128 stands for zero in the data rows.
Every row belongs to one group in each of 3 separate groupings. In each grouping, groups are numbered from 0 in the order they first appear among the rows asked about.
The table:
[177  97 155 140 120 181 136 140 107 179 129 110 139  84 114 122 164 154 137  98 156 149 155 167 109 126 177 151 134 217 122  58 145  95  71 116 183 193 118  96 128 130 140 151  98 118  81 146  90 136 108 107  68 111 173 140 114  95 139 169  98 145 146 113]
[ 88 136 171 108 148 117 136 108 157 141 145 168  70 165 173 120  80 125 151  89 158 134 108  72 113 127 165 149 132 135 119 151 146 104 151 180 153  97 146 118 127 117 142  79 133  89 230  88 154 151 165  94 199 205 137  83 116 172 132 116 181 145 142 169]
[ 80 164  65 149 149 180 130 137 160 161  80 120 137 167 137 136 182 113  91 131  78 164 116 118 115 156 126 101 122 113 144 193 153  76 141 145  69 155  92 103 117 121 150 165 140 155 142 115 140 128  96 155  55  71  86 244 165  97 136  88 109 128 133  90]
[116 154  39 136 107 103  45 113 137 112 100 129 175 152  93 109 185  95  86 112 109  82 159 145 118 137  82  83 138  82 150 173 146 132 140 119 117 136  93 106  89 140 104 162 109 186 191 167 153  73 126 149 120  82 101 167 124 175 132  85 107 108 175 177]
[ 73 120 128 141 167  91 193  72 169 125 179 144  32 185 140 140  90 169 158 126 121 139  81  85 103 142 106  97 106 106 118 180 140  85 161 133 129  91 108 137 136 110 167  81 135  85 161 123 147 170 118 121 158 163  93 107 153 139 110 130 161 150 101  91]
[169 115  83  80 153 118 109 166 100 174 134  97 127 110 126 151  59  83 115 102 161 109 151 112 149 152 198 118 186 149 131  92 105 147 114 158 162 182 234  81 100 109 111 133 137 147 117 160 113 110 126 121 128 100 145 114 117 119 169 176 160 137 157 206]
[ 65 135 123 153  81  64 120  82 146 114 177 149  75 173 108 124 111 145 170 116 153 124 133 122 111  93 134 117 113 124 128 173 174 131 139 116 153  82  51 153 125 140 139 119  93  72 193 113 184 108 138 111 214 189 100  64 130 192  93 109 132 131 162 160]
[188  84 163 121 105 154 106 125  60 184 158 111 139 109  99 134 109 184 170  98 141 123 166 133 131 169 147 105 122 180 136  63 121 112  69 121 210 130 117  68 111 115 122 126 110 109  85 175 117 134  91  86 122 137 166 139 152 102 121 142 155 140 133 140]
[151 131 155 157 114 197  46  83 139  90  85 125 172 122 111  86 217 114 109 138 130 101  98 127  95 145  50 128  82 109 153 124 129  62  96 146 140 145 116  50  85 142 132 140 124 216 127 151 126  98 167 126 101 110 133 208 135 146 130  79 126 101 107 117]
[196  96 162 130 109 170  71 120  68 121 168 107 137  90  86 129 131 146 152 119 174 154 121 140 115 136 123 140 132 171 150  52 100 118  71 122 206 158 170  84 101 129 150 118  93 188  47 156  87 120 140 107 113 138 158 141 141  85 124 182 121 131 138 114]
[163  78 185 128 100 129 175  91 187  72 134 151  74 121 157  92 149 173 151 169 155 112 121 113  97 102 125 185  71 110  91 139 176  44 110 145 179 122  88  91 154 107 181 108  84 129 168 124 115 177 161 130 165 166 121  70 115 160  94 127 157 139 130 145]
[143 133 207 136 125 159 162  79 180 101 134 136  89 135 140 112 167 133 115 110 152 131 134 104  73  93 142 193 113 160 114 159 182  42 100 157 193 142  69 152 133 135 183 112  99  98 161  91 112 134 164 123 133 171 141 115  85 149 128 166 146 155 113 110]
[118  98  51 129 136 110 163 175 103 124 164  86  84  91 123 133  99 145 160 157 157 147 108 134 170 153 161 115 148 111 122  76 115 150 137  83 117 168 142 101 165 107 134 152 148 127  81 187  91 197 102 127  88 128 126 151 214  70 105 158 118 138 179 133]
[189  66 137 111 104 151 134 168  81 127 119  95 115  70 109 107 125 181 151 157 168 124 152 161 156 141 157 163 107 160 110  54 133  91  76 103 177 171 124  67 125 104 149 136  98 143  79 167  92 162 110  92  96 138 163 146 160  95 111 171 141 132 149 155]
[160 129 174  73 138 143 137 179 119 114  83 131 146 128 203 119  73  94  89 159  51  91 169 168 158 118 132 140 154 117 116 108 116 188 149 174  92  86 234 151 117 112  72 145 170 132 163 102 104  39 154 123 162  85 138  85  72 132 152 107 158 138  80 145]
[105 138 155 132 125 135  22  93 140 110  99 176 215 119 101 132 193 108 124 135 139 119  75  71 116 139  48 124 104  89 152 186  81 126 131 102 116 172 135  86 132 162  97 125 149 197 139 105 161 143 157 153  87 119 104 199 145 141 119  57  93  74 116 141]
[130 158 150 146 138 158 139 125  99  82 131  94 135 113 159 151 106 125 111 167  55 145  71 142 171 140  61 135 127 105 150 125  86 175 153 134  40  87 192 187 143 118 129 142 186 141  65 122 124  92 111 134 159  80 116 125 148  86 111 121 119 126  74  37]
[114 135 222  97 135 126 139 134 102 159 101 170 213 124 130 150 106 143 148 141  82 113 146 128 161 118  70 128  80 120 124 126  84 220 143  95  80  60 110 191 143 160  61 123 159  48 105 132 173 107 126 124 147 123 153 107  97 148 125  94 119  79  53 104]
[128 157 185 112 135 177 143 158 142 136  48 149 180 122 195 101  96  89  92 143  76 129 144 171 150 118 162 176 144 162 135  81 119 192 138 202  48  92 186 176 104 123 100 122 168  71 154  76 146  70 168  93 125 122 157 103  84 117 162  94 135 103 100 116]
[173 114 152 134 117 177 127 137  90 176 124 121 139  93 113 126 146 140 118 115 172 137 175 157 100 128 189 159 142 191 138  70 136  76  95 115 181 176  96  86 112 114 148 129  85 111  54 146  90 126 118 114  57 114 166 140  97 110 151 168  97 146 127 116]
[ 88 139  46 159  71 108  58 148 161  98  46 126 156 142 130  72 171 122 125 140 127 120 147 177 138 147  83  97 114  72 166 130 174 135 143  89 102 114  52 102 119 155 112 146 105 170 202 144 145 135 148 136 101 124 106 166 155 154 127  42  99  92 186 186]
[185  95 164 151 127 162 114 138  82 177 141 114 148  97  99 126 158 155 132 126 178 164 162 156  95 115 185 129 155 189 127  72 138 101  64 126 198 188 121  97 113 128 150 126  92 116  66 141  75 118 103 111  64 127 172 148 123  92 151 183 107 164 130 120]
[130 131 107 112 156 154 124 194 103 205 129 115 149  98 150 123  84 121 122  99 199 143 137 136 150 142 232 152 185 188 148  64 114 131 104 140 150 172 167  78 121 112 133 128 130 107 112  89 112 139 129 102  91 143 148 137 118  73 184 144 138 118 156 156]
[139 104 125 113 150 117  86 175  76 210 136 103 147 126 129 156  46 130 179  70 172 120 147 121 135 166 184 115 177 167 127  61 102 172  93 139 136 126 193  66 100 115 103 148 130  99 123 118 157 129 123  79 145 159 140 140 161 107 155 114 151 119 149 168]
[ 86 185 108 168  93  99 107  67 140  40 163 134  91 148 130 119 134 126 157 128 172 134  81 130 107  89 137 142 124  99 143 168 167 127 124 114 177 106  90 183 140 160 171  93  95 157 166  94 161  92 182 138 201 197  94  49 110 192 108 131 111 137 167 150]
[ 66 153  61 143  99  98  44  99 118 157  84 124 180 179 103  90 166 134 149 106 109 110 172 143 121 161  77  64  96  87 158 160 153 124 145 126 119  98  68 102  70 150 109 126 128 129 205 168 189  91 127 116 136 121 126 175 165 166 143  27 121 104 151 155]
[ 92 166 128 146 149 139 215  92 190 120 152 142  29 153 147 147 138 118 120 126 133 167  84  81 102  98 168 170 144 138 112 180 156  83 158 157 119 115 107 155 147  99 176 105 128  77 155  82 132 155 109 144 120 136  97 111 129 129 123 150 119 173 129  75]
[138 161 216 120 134 138 103 133 108  82 100 166 209  90 138 151 125 123 120 171 103 106  88 107 167 101  54 143 109  95 125 149  75 201 123  89  86  96 177 201 139 164  76 120 173 134  73  78 114 105 160 157 144 130 145 114  78 133 102 106 107  86  79  87]
[ 80 163 144 140 174 129 182  62 167  70 185 126  52 167 131 134 129 105 148 115 131 148  34  67 112 124 112 149 112 100 119 192 139 100 162 140 145 123 142 163 163 114 179 102 107 159 107 103 123 156 154 151 179 153  74  89 161 125  94 133 129 142 139  85]
[127 145  87 144 138 128 118 145  74 121 176  82  93 116 102 170 103 131 165 108 156 163  53 112 172 147 146 102 160 127 162  94  85 131 129  95 132 159 176 116 135 126 150 171 148 166  32 145 108 156 107 113 113 118 111 158 185  89 104 171 108 135 141  99]
[171 138 212 146 103 170 119  35 166  57 174 136  84 142 126 125 150 144 128 122 157 123  84 120  77  94 113 179  97 136 124 153 146  39 116 161 192 138 140 131 133 130 166  95  77 160 141 106 114 120 173 120 186 156 128  94 101 159  92 146 150 144 120 120]
[ 78 177 106 156  91  83 160  84 177 106 140 157  84 168 123 110 153 100 120 107 151 155 133 151  85  78 160 141 141 138 140 169 190 106 115 131 148 109  50 209 149 143 171  92 113  91 173  60 150 113 146 130 140 176 101  82 102 176 127 150 104 129 177 157]
[121 115  77 143 149 137 170 160 105 188 155  91 108 119 101 144 120 107 132 101 162 171 120 145 142 151 186 117 165 177 132  86 127 119 121 105 126 180 132 132 138 116 154 133 134  96  75 126 109 154  92 141  63 108 124 176 172  85 136 178 100 153 144  87]
[174  85 106  96 139  80 111 167 113 189 178 149 182  86  57 198 121 118 136 112 186 104 148  78 144 147 161  96 148 134 120 132  73 190 109  57 159 181 165 118 151 125  95 127 112 141  64 155 122 166  99 169  96  97 132 132  95 100 130 183 127  90 128 205]
[ 78 177 120 160  67 106 100  65 153  35 172 126  92 162 116 143 138 118 152 110 160 147  86 127 100  86 114 151 127 110 154 155 164 115 119 107 162 105 110 183 143 153 143  96 108 176 147  90 138  95 185 142 206 198  91  55  96 164  98 131 103 146 176 152]
[118 146  61 168  84 109  96 183  80 164 146 100 156 114  87 125 122 108 147  84 193 150 171 162 144 118 184 131 188 147 159  72 148 178 102  98 151 155  93 150 107 149 132 123 101  93  91 119 119  95 115 117  83 143 167 133 120 120 140 180  98 147 194 165]
[135 126  58 140  98 107  89 168  68 171 144 107 157 108  90 130 127 119 134  79 163 139 154 194 142 118 191 124 182 160 170  63 147 167  87  76 139 163 104 154 109 154 130 140 104  87  84 114 129  94 100 118  98 132 153 137 120 108 154 167  82 119 182 156]
[102 120  88 136 143 115 212 118 193  63 145 133  32 160 163 131 115 124 154 160 125 131  82  77 142 110 132 145 105 114 105 179 136  67 174 134 124 107 118 135 165 117 185 129 133 127 152 141 114 224 136 162 144 148 106  84 167 125  87 105 133 127 146 108]
[127  89  37 108 157  86 147 168  71 150 202  74 101 126 107 166  98 134 110 103 134 118 116  98 152 160 150  92 169 131 123 122  93 167 131 116 126 169 174 124 136 111 135 149 142 151  77 183  76 166  73 139 117  79 104 131 137  75 119 172 116 150 144 148]
[151 118  54 110 164  88 154 166  91 148 184  94  96 123  88 170  96 124 104 103 122 130 131 126 135 159 163  92 171 148 123 120  95 137 131 105 135 171 194 111 144 102 137 162 130 160  69 172  92 147  71 151  93  68 130 135 151  95 131 201 132 169 148 132]
[100 167 163 112 165 159 127  78 174  92 129 138  84 144 156 128  71  99 129 118 157 134  67  75 101 105 147 197 140 136 148 166 128  96 138 169 151 141 206 115 125 131 164 104 132 181 174  63 137 128 198 121 200 199 106  81  95 137 125 118 176 130 145 163]
[142 125 140 144 139 192  86 108 147 167  74 120 174 135 123  73 234 118  97 131 130 131 158 153  92 132  84 110  88 144 138 136 172  34  86 163 119 140  71  74 120 162 143 143 125 170 170 125 127 122 126 125  39 111 119 219 136 143 143  79 137 108 100  99]
[131 126 107 110 157 122  65 121 166 152  79 190 212 131  85 152 198  99  82 124 120  86 144  63 120 144  66  83  81 101 120 203  88 133 146  94 104 160 119 102 118 129  81 128 122 190 185 115 154 144 134 178  77  87 115 205 102 165 143  81 113  87 109 188]
[134 161 195 105 157 194  97 146 110 101  83 125 166  97 202 120  67  99 107 152  86 131  97 143 167 110 117 169 136 129 137  93  88 184 131 182  79  90 240 191 122 114  74 132 181 160 119  86 126  57 179 107 185 121 138  83 104 129 145 113 148 105 101 101]
[122 158 152 131 159 164 183 164 115 120  94 115 131 132 178 116 129 112  87 145  59 167 116 166 172 104 124 139 145 134 126 125 121 160 153 166  43  78 133 212 152 119 128 128 177  69  88 101 127  98  79 155  91  84 106 138 119 103 129 130 100 155  67  32]
[126 112  79 136 143 100 145 151  74 205 178  93  81 129  89 158  64 162 184  84 144 159 118 116 144 167 158  95 144 144 135 100 108 143 128 107 132 144 163  80 139 110 110 148 126 103  59 188 125 162  73 106 110 119 133 157 189  82 117 141 132 150 137 100]
[102 120 143 127 141 100  45 111 146 193  87 175 226 157  86 137 164 139 160 133 139  99 120  51 131 168  70  75  77  95 137 183  94 129 149 103  81 136  83  92 117 152  83 113 153 124 173 139 184 149 144 135  87 140 137 197 132 144 142  56 132  62 108 139]
[121 149 198 130 140 111 123  61 169  71 159 183 119 120 111 174 153 124 158 130 178 127  48  38 115 104 113 162 106 111 124 183 102 125 156  89 154 146 135 162 166 148 139  81 107 148 129  99 127 159 193 178 180 210 116 118  99 159 107 136 119 112 134 148]
[ 80 158  73 151  87 116  43 117 117 159  97 134 169 181  89  84 170 106 158  85 110 111 147 150 111 158  76  72 108  87 152 141 147 117 129 129  89 102  67  92  74 164 122 152 112 148 209 158 201  99 149 115 123 130 125 184 169 178 120  59 118  96 150 143]
[120  98  85 137 142 112 141 139  52 173 190  88  86 172 102 172  78 168 167 102 122 160 110 124 135 182 154  96 160 131 119  92  99 152 112 121 132 120 153  91 121 102 123 149 134 122  63 186 126 174  71  95 115 114 134 159 198  81 123 155 129 144 120 114]
[130 105 229  93 124 101 139 139 124 151  90 190 203 123 133 159 115 160 131 172  92 129 147 111 154 114  82 101  77 106 110 131  80 222 146 100  48  81 127 179 136 148  65 104 170  54 100 129 154 114 124 132 157 125 165 111  83 136 136 109 137  99  64  88]
[106 168 136 144  90 115  92 137  93  71 100 105 189 110 150 102 113 104 117 145  85 131 116 201 146  85  75 135 130  92 169 110 120 214 111 118  87  65 134 230 117 160  95 141 142 140  92 119 141  36 153 122 197 107 131  92 110 164 121 121  86 125 111 102]
[105 123 191 117 139  77 140  63 179 141 162 193 125 170 102 187 149 158 158 112 156 112 101  45 115 113 122 114  93 116  87 186 104 127 155  91 142 101  79 132 167 147 121  81 106 104 151  90 179 172 163 133 161 216 132  97 103 158 129 123 142 112 108 132]
[156 101  34 102 151 102 164 160 103 162 191  89  83 123  83 170 101 109 117 114 133 130 139 116 150 161 163  78 169 128 118 129  98 144 128 101 138 173 190 120 132 105 130 155 127 157  70 189 101 146  62 159 112  72 110 144 158  94 120 171 129 159 140 129]
[141 109 151 108 134 153 148 182 154  96  46 120 160  96 233  79  65 116 138 206  96 105 150 194 192 130 131 166 126 104 112  67 125 170 147 179  69  73 179 144 142 127  99 134 170 108 168 109 123 128 181 106 153 133 150  64 102 114 135  80 148  87 118 145]
[116 150 150 143  77  90 115 146  79 126 106 114 176 146 146 107  96 136 145 144  77 116 191 186 143 103  79 102 111 102 119 105 147 198 124 129  71  30  95 206 108 146 102 124 161  84 128 153 189  54 113 104 195 119 145  85 114 153 128  91 105 126  91  91]
[126 123 130  86 168 102 144  95 195 115 132 146  73 159 165 139  77 113  95  98 134  85 132  62 114 100 161 163 150 134  97 177 143 109 154 194 152 140 175 115 112 112 127  89 112 149 210  84 119 142 163 151 204 165 113  57  85 144 140 157 199 142 137 200]
[116 162 135 133 153 151 180 152 130 125  93 113 122 124 167 117 122 119  85 161  49 148 128 166 140 119 121 121 138 120 139 144 125 157 152 162  45  87 141 200 141 112 134 155 193  64  80 103 127 103  85 159 113  61 110 141 119  91 146 126 105 155  89  40]
[114 152 144 142 153 182 198 149 122 131  84 119 127 124 163 118 131 112  92 159  40 147 125 162 160 106 110 128 129 136 143 140 122 172 166 162  56  75 118 211 149 107 141 148 181  86  87  96 112 100  99 143  97  90 144 131 126 112 131 128 112 158  73  31]
[141  95  47 117 148 124 171 177  76 129 152 103  75  96 133 155 111 141 160 152 141 147 104 131 165 155 155 119 163 128 109  93 119 141 130  73 121 170 150  89 168 121 140 167 150 133  71 184  91 206  92 121 103 128 114 161 193  67 112 128 120 133 149 127]
[138 116  52 130  76  87 106 186  97 120 128 106 152  80  99 123 125 136 174 142 182 120 131 194 157 137 166 113 149 117 141  41 156 170 110  46 153 130  99 130 132 141 135 148 106 117 100 158 126 131 129  98 127 153 139 101 159 113 133 148  84 104 202 179]
More rows, each followed by its group in each grouping, the grouping that moves the rows most first:
[111 172 135 152  86 132 123 144 100 111  69 128 174 105 149  86 137 108  86 149  78 128 163 212 152  66 124 145 141 142 136 113 159 190 123 128  91  77  81 237 112 151 117 137 152  80 129  92 146  64 117 123 144 104 144  97  94 152 134 125  90 127 123  79] ~ 0 0 0
[186 106 133 133  97 162  66 118 146 111  72 119 168  91 133  64 198 150 118 185 109 110 148 159 116 168  76 145  74  95 119 122 156  34 110 125 152 143  74  59 112 130 126 130 118 177 177 178 118 152 149 129  86 112 134 195 171 158 113  62 134 109 133 151] ~ 1 1 1
[ 78 130  85 151  74  88 161 121 183  59 128 142  70 125 143  93 142 129 165 137 164 122 128 138 126  87 126 154 108 111 122 135 180 108 145 113 142  93  71 162 156 159 145 123 106 126 188  97 153 154 153 135 187 194 120  58 133 186 109 126 105 131 184 168] ~ 2 0 1
[160  73 172 133 108 134 184  91 217  77 144 141  72 101 136  85 159 165 141 170 136 114 107 121 101 103 113 177  85 136  95 141 163  34 134 121 197 120  81 110 150 122 173 103 103 138 188 124 106 180 178 119 151 179 132  67 109 165 103 146 137 125 139 140] ~ 2 1 1
[189 103 169 127  98 176  89 142  78 123 158  98 170  79  76 135 136 160 134 117 177 127 115 151 107 151 117 130 126 157 153  51 111 103  73 139 208 168 160  99 108 122 127 128  93 162  53 162  96 131 140  99 108 137 164 127 140  97 112 183 122 149 141 126] ~ 3 1 2
[106 133  37 140 107  82  46 126 134 131  96 121 171 157  89 111 191  84  83 106  95  88 174 142  96 140  84  88 127  81 140 176 149 129 132 107  97 135  93  94  85 162 101 149 103 203 212 154 150  89 134 145 121  88 101 176 119 168 118  93 100 128 157 189] ~ 1 0 3
[ 90 164  97 141 166 187  78 165 170 179  45 141 173 143 163  91 155  93  92 123 123 110 130 107 102 147 146 126 131 126 170 153 138  83 131 184  85 169 147  73  99 125 118 128 141 153 232  51 175 111 149 116  74 122 115 221 137 134 165  49 129 107 153 157] ~ 1 2 0
[130 133 199 100 139 149 123 155 115 137  70 136 166 134 203 116  58 123 135 129  78 105 163 156 153 143 125 144 153 136 129 101 117 196 141 187  62  59 173 149  86 114  81 124 166  71 168 106 169  85 135  65 182 130 159  88 106 147 155  87 159  97  77 105] ~ 0 2 4
[134 127 202 131 128 162 180  71 183 103 140 160  86 137 124 106 186 162 102 119 141 152 120 117  65  77 153 168 104 162 129 172 184  46 103 161 191 147  75 118 148 126 186  97 100  94 165  91 115 121 147 120 118 152 127 115 100 154 138 164 143 178 114 100] ~ 2 1 0
[113 113  87 146  99  80  85 146  52 179 177 104 129 128  59 134 102 145 188  90 175 145 169 164 140 142 137  79 157 131 145  68 135 180  76  76 148 123 107 117  84 142 114 134 113  88  94 171 142 103 106  68 142 148 171 121 152 120 104 148 106 135 173 152] ~ 3 0 4
[ 81 137 111 151  89  75 138  70 147 110 168 157  76 201 116 131 111 142 154  91 138 128 137 135 100 103 117 118 125 111 127 161 176 143 129 119 155  82  40 148 116 134 136 100  78  89 195 125 177 100 145 112 216 187 122  72 121 185 117 126 132 144 158 148] ~ 2 0 4
[197  66 141 133  92 150 120 162 104 133 140 106 131  55 121 100 124 172 152 161 160 129 164 169 138 144 139 144 113 167 116  39 122  97  85 106 191 167 119  67 141 111 151 146 111 142  75 182  77 171 122 102  84 142 151 129 138 101  97 166 122 136 147 168] ~ 3 1 1
[103 154 142 146 143 148 188 137 115 116  96 127 144 142 168 113 134 122  83 163  55 153 138 165 154 112 113 141 137 137 129 134 128 169 166 184  36  91 132 199 139 121 139 154 180  90  83 114 115 111  94 158  93  79 109 141 132 116 135 133 117 158  82  29] ~ 0 3 0
[ 68 170  60 160 153 158 124 119 157 159  82  98 144 176 127 110 192 112  99 123  92 155 122 118  98 154 101  96 120 115 140 188 135  87 164 153  66 165  91 111 130 125 143 179 140 160 151 118 140 142  96 158  33  73  84 246 177 110 137  53 112 135 129  79] ~ 1 3 0
[157 117 134  93 119 134  75  93 159 112 102 129 165 146 110  78 194 109  79 136  93  99 172 127  95 161  71 103  80 112 113 150 139  81 117 164 148 154 102  50  86 132 103 127 121 219 194 169 121  94 127 143 102  74 138 205 112 155 137  98 142 124  94 154] ~ 1 1 3
[178 108 132  99 141  71 118 157  96 165 164 157 168  82  66 192 127 117 128 127 170 105 152  92 142 130 169  84 152 136 102 117  57 174 121  46 155 194 160 111 138 136  81 131  99 138  72 154 103 147  98 165  96 119 139 128  94  95 147 176 108 119 132 175] ~ 3 4 3
[ 81 147 136 128 156  99 187  76 155 120 183 147  30 195 140 169  95 160 164 104 119 156  99  55 100 145 118 116 121  99 106 192 132 120 164 144 135  87 105 126 131 115 149  87 123 104 163 118 161 176 119 130 174 155  99 110 158 140 106 113 150 152 114  92] ~ 2 3 4
[198  91 182 101 112 120 153  66 178  78 162 149  64 163 121 109 168 137  97 143 132  81 156 110  67 108 116 156 103 131 110 180 165  32 130 161 209 146 114 100 123 105 152 101  77 145 178 127  94 135 152 146 164 137 133  74  70 160 115 175 184 154 106 152] ~ 2 1 3
[156  60 117 132 105  83 122 167 116 141 143 168 192  49  95 182 137 136 167 175 208 115 125 113 170 148 152 153 127 121  99  90  89 165 101  47 158 163 119 101 176 141 103 135 119 113  65 149 110 198 122 136  79 161 128 120 134  78 133 146 112  69 141 202] ~ 3 4 1
[161 120 114 106 143 137 183 147 105  76 106  97 111 116 168 140 100 123  77 169  15 126 130 164 155 119  90  98 131  87  86 149  97 178 147 158  69  88 175 191 134 109  86 155 181 122 102 155 100  84  94 163 151  50 109 114 121 118 139 149 145 138  76  65] ~ 0 3 3
[127 121 198 143 120 160 172  89 193 119 139 140  82 125 134 119 174 134 109 130 166 126 145 117  75  93 146 182 109 181 112 151 187  37 126 152 184 125  62 124 139 121 173 115  97 115 150  81 119 133 139 141 140 147 142 128  65 148 120 145 132 151 109 113] ~ 2 1 0
[131 176 145 145  88 144  79 121  84  58 109 124 178 110 128 106 121 106 113 137  85 107 119 197 172  85  61 121 113  97 150 100 144 210 110 130  91  71 139 210 111 162 111 145 153 129 119 110 130  28 152 109 179 119 134  73 107 162 139 108  90  91 139 105] ~ 0 0 2
[120 135 117  92 154  97 137 130 191 109 135 148  83 157 155 141  98  83 112 101 127  96 127  75 109 108 169 166 162 120 103 164 141 108 158 175 169 136 191 132 126  98 118 117 106 149 222  85 122 141 158 140 190 159 116  67  76 163 145 144 193 137 134 195] ~ 2 2 3
[101 119 123 117 147 165  55 137 128 169  56 137 179 170 163  99 106 123 142 100 112 109 138  90 106 186 112 101 121 107 161 136 140  99 159 176  98 128 137  31  91 131  91 119 149 152 209 121 187 110 143  80 128 132 135 187 159 131 156  37 167  70 115 169] ~ 1 2 4
[113 120 136 128 137 134 202 174 136  63 101 110 116  99 205 106 100 140 125 195  57 146 110 160 189 144  75 127 103 100  94  94 107 158 171 135  42  74 141 187 168 119 110 145 171  97  79 148 105 144  97 140 120  78 115 122 167 105 109  97 129 112  95  73] ~ 0 3 1
[ 76 135 135 144 165 105 194  57 139 125 188 127  25 186 139 136 106 147 164  93 114 141  86  74  93 155 116 111 121 117 113 197 125  93 174 130 126 105 100 134 143 103 172 107 132 101 158 141 165 170 134 113 163 162 106 101 179 129 113 124 165 160  90 103] ~ 2 3 4
[148 106  50 102 166  92 137 163  99 164 176  76 106 121 103 170 102 118 101  97 119 133 132 130 139 133 151  91 182 136 107 116  96 140 135  99 132 167 195  99 130 100 130 151 132 167  65 184  81 158  61 145 111  67 100 139 156  90 138 185 144 154 131 130] ~ 3 3 3
[188  86 219 107  93 166 146 143 126  74  62 134 176  55 167  62 134 147 114 220  84 106 167 188 160 127  97 179  90 125 109  66 145 120 110 133 109  79 105 147 152 136 117 129 150 123 131 164  88 115 138 124 139 112 171  95 109 126 124 124 146 120  85 102] ~ 0 1 1
[ 72 188  76 154 159 154 133 133 147 150  98 126 128 153 158  93 179 133  92 118 119 159 119 113 108 135 111 104 126 107 136 183 142  88 163 148  94 163 100  90 117 132 132 141 156 153 155 123 137 165  98 150  19  82 118 249 169 118 140  65 107 140 122  76] ~ 1 3 0
[108 146 184 146 139  98 177  97 213 131 142 208 122 130 115 185 165 121 137 119 164 132 103  68  81  79 157 161 104 150 126 200 119 114 171 102 159 140  86 180 183 139 134  85 109  87 154  43 128 173 155 156 114 174 123 109  79 150 125 148 120 123 130 137] ~ 2 4 0
[144 104  54 119 164 108 156 168  81 152 189  69  91 127  93 172  84 124 114 107 124 135 124 136 155 157 156  93 175 129 110 121  89 142 140 112 119 172 177 110 118  99 134 149 125 163  62 175  84 138  89 154 117  75 119 142 164  99 135 181 131 171 126 148] ~ 3 3 3
[136 115  38  95 172  93 142 170  80 148 196  80  98 118  98 189 109 128  92 100 116 137 140 133 150 135 169  86 160 130 109 112  89 144 140 108 138 168 178 109 136 109 119 156 129 150  60 183  89 150  79 157 109  89  96 137 165  87 123 199 123 144 145 128] ~ 3 3 3
[151 153 223 131 117 142 170 154 151 138  75 179 214  97 146 132 150 105  89 171  95 136 156 151 154  92 102 160  97 128 120 130  81 216 133 102  52  95 109 202 150 147  95 128 158  62  79  68 129 103 115 157  92 117 148 125  58 131 162 124 116  93  83  89] ~ 0 4 0
[106 128 169 119 157 124 142 110 175 141 140 172  82 170 169 132  67 133 161 101 152 130 127  64 112 132 160 147 132 137 140 140 141 105 142 172 141 105 150 104 132 117 127  73 112  93 203  83 166 155 173  94 202 193 121  73 107 137 139 103 198 131 133 142] ~ 2 2 4
[217  84 132  74 118 133 109 135  89 169 140 109 133  97  80 123 129 145 107 125 149 103 182 153 114 132 158 116 130 166 109  94 117 112  81 139 207 187 150  50 116 118 124 157  88 159  77 192  91 110  98 127 120  90 153 117 102 111 135 185 139 137 127 169] ~ 3 1 3
